Rotation paths and how fast each direction turns (degrees per step):
Each turn is a multiple of 5 degrees from 10 to 175, or 0.
Each row of a path follows its step; steps can be skipped.

step 0: [-18 -17  21   6 -19 -34 -58 -24  12 -30  30 -31   5  14  34 -34  46  22
 -27  20 -27  -4  -8  38  23  11  21 -24 -28 -31  26  29  25  -1  62 -26
 -35 -13 -18   8 -49 -34  -8  12]
step 1: [-45  -4 -29  51 -63 -34 -51   2  -4 -17   4  31   0  25 -10 -34   5 -12
 -21   9 -12   7  10  30  10 -34  41  40   4  -2 -30 -22  38  32  -5  -9
  -9 -18  34  -4 -15  10  15  70]
step 2: [ -2 -15 -74 -16   3 -31 -25   7   7  15  19   2  37  19  -2 -14  48  -8
  10  28 -28 -15  46  31  21  51  19   2 -47 -28  14 -27  25  24   2  28
  37   5  29  35 -37  11 -36  20]
step 3: [-13  57 -39  22  27   6 -28   3  48  -9 -21 -12 -30   1 -41 -49   5  -2
 -48  55  -1   4   6  66   5  32  53   9  40 -12   5 -11 -21  19 -14  14
   8   0  16  27  -8 -25  -7  -3]
step 4: [ 75  13 -17   1  -9  14 -60 -55   4 -11 -33 -17 -16  31   9 -13 -16  11
  52   2  -6  19  46  27  -5  14  49  22  16 -34  13   9   9  66  20  20
  26  12   0  18 -12   1  12  -4]
step 5: [ 33  -1  -2 -20  15 -37 -46 -30 -21 -37  23 -34   4  21 -18  11  -3 -17
 -44  10 -15  -3  -6  49   0 -21  32  62 -23  16  15  -1 -77  47  18  16
 -45  11  16   1 -20  -7 -18  -9]
step 6: [ 28 -33 -12 -11 -20 -20 -28  -5   0 -21   2 -16  12  19  31  -2  26 -27
  -8  42 -41  14 -14  18  10 -41  32  33  79  27  63 -36  27  -1  51   2
  -4   7   6  24 -25   8  28  -1]
step 7: [ 40 -39 -20  45  23 -56   0  28   1  19  49  -1   4  11 -37  15  17 -37
  -5  32 -43  -6  36  -4   9 -12  44  43  27 -15 -28  -8  -4  39 -10 -63
 -10  26  -3  19  -7  22   7  13]
step 8: [ 20 -58  -6  27  10 -31 -17  30  35 -22 -25 -36  21  -9  15 -22  46 -18
 -14  -6 -10  -4   3  59 -11  12  17 -55  13 -38  13 -13 -23   8  20 -31
   8  50 -10  42 -44 -40   1   7]
step 9: [-16  34  24  42 -59 -20  -1  -5  12 -13 -13  18   3  21   9 -15   3 -12
  12  -7  15 -22  49  60 -27 -32  48  21  49 -16 -21   5 -32  18 -17 -51
  20 -13   1  26 -53  -1 -13  12]
Speeds:
[ -7   0  -1 -20   3   1   1  -8   2  -1   5   2   6   4   0   4   1  -8
   4   2   6 -16   2  13  -1 -18  -1  -1   2  14   5  -4  -2 -12 -15   7
  11   5   3   2 -11   9  -9  10] : 100
[-12   4  -1  -1  -5   2   0  -3   3  16  -4   7 -15  11   8 -12  17  21
  -8  -4  -7  -4  -6  -3   0  -1   5  -5 -10  -1  -6   6  -2   1   0  -3
   7   5  13  -5  -4   9  -2   4] : 35
[ -5 -12   1 -13   4  -5   0   0   6   2  -4  -7   8  10  12  -1   1   1
  13  -5   6   5   3  -2   1   8   4 -16   7 -11   4   0  13   1  15  13
  -3   0  -4  -2  -9  16   0 -11] : 175
[-10   4 -13  -7  -6   6  -3   8   6 -10  -8 -15  -7  -2  -7  -3  18  -6
   0  -8   7   3  -5   8 -17  -3   2  -2   4   9   8   4   9  -1  -1  -5
 -14   5  -1  -4  13  -2   6   1] : 140
[ -7 -11  -7  -6  -9  -4   4 -12  -6 -10   2  17  -9 -16  -4   4   2   1
  -1  12  -4  -7   0   4  -9   3  -1  -1   0 -15   0  11  -9  -7   2   7
   2   2  -5   3   9  11  15  -7] : 0
[ 12  -7   7   3   8  13  -9  -1   8  -2   3  -4 -16  -1 -15  -4  -7   4
  -2  -4  10   0  -2   8  -4   1  -1 -11  -3   2 -10  14   8  -2  -1  -9
   9   5  -6  19  -9   3  -2  -7] : 80
[  0   2  -3  -4 -12  17   6   6  -5  -7  18   6   1   8   2  -1   0   1
  22  -4  -6  17  14   0  -1  -6   6   0   2   4  -5  -1  -3   7   2  -8
  11  -4   6   4   9   7   2  -1] : 140
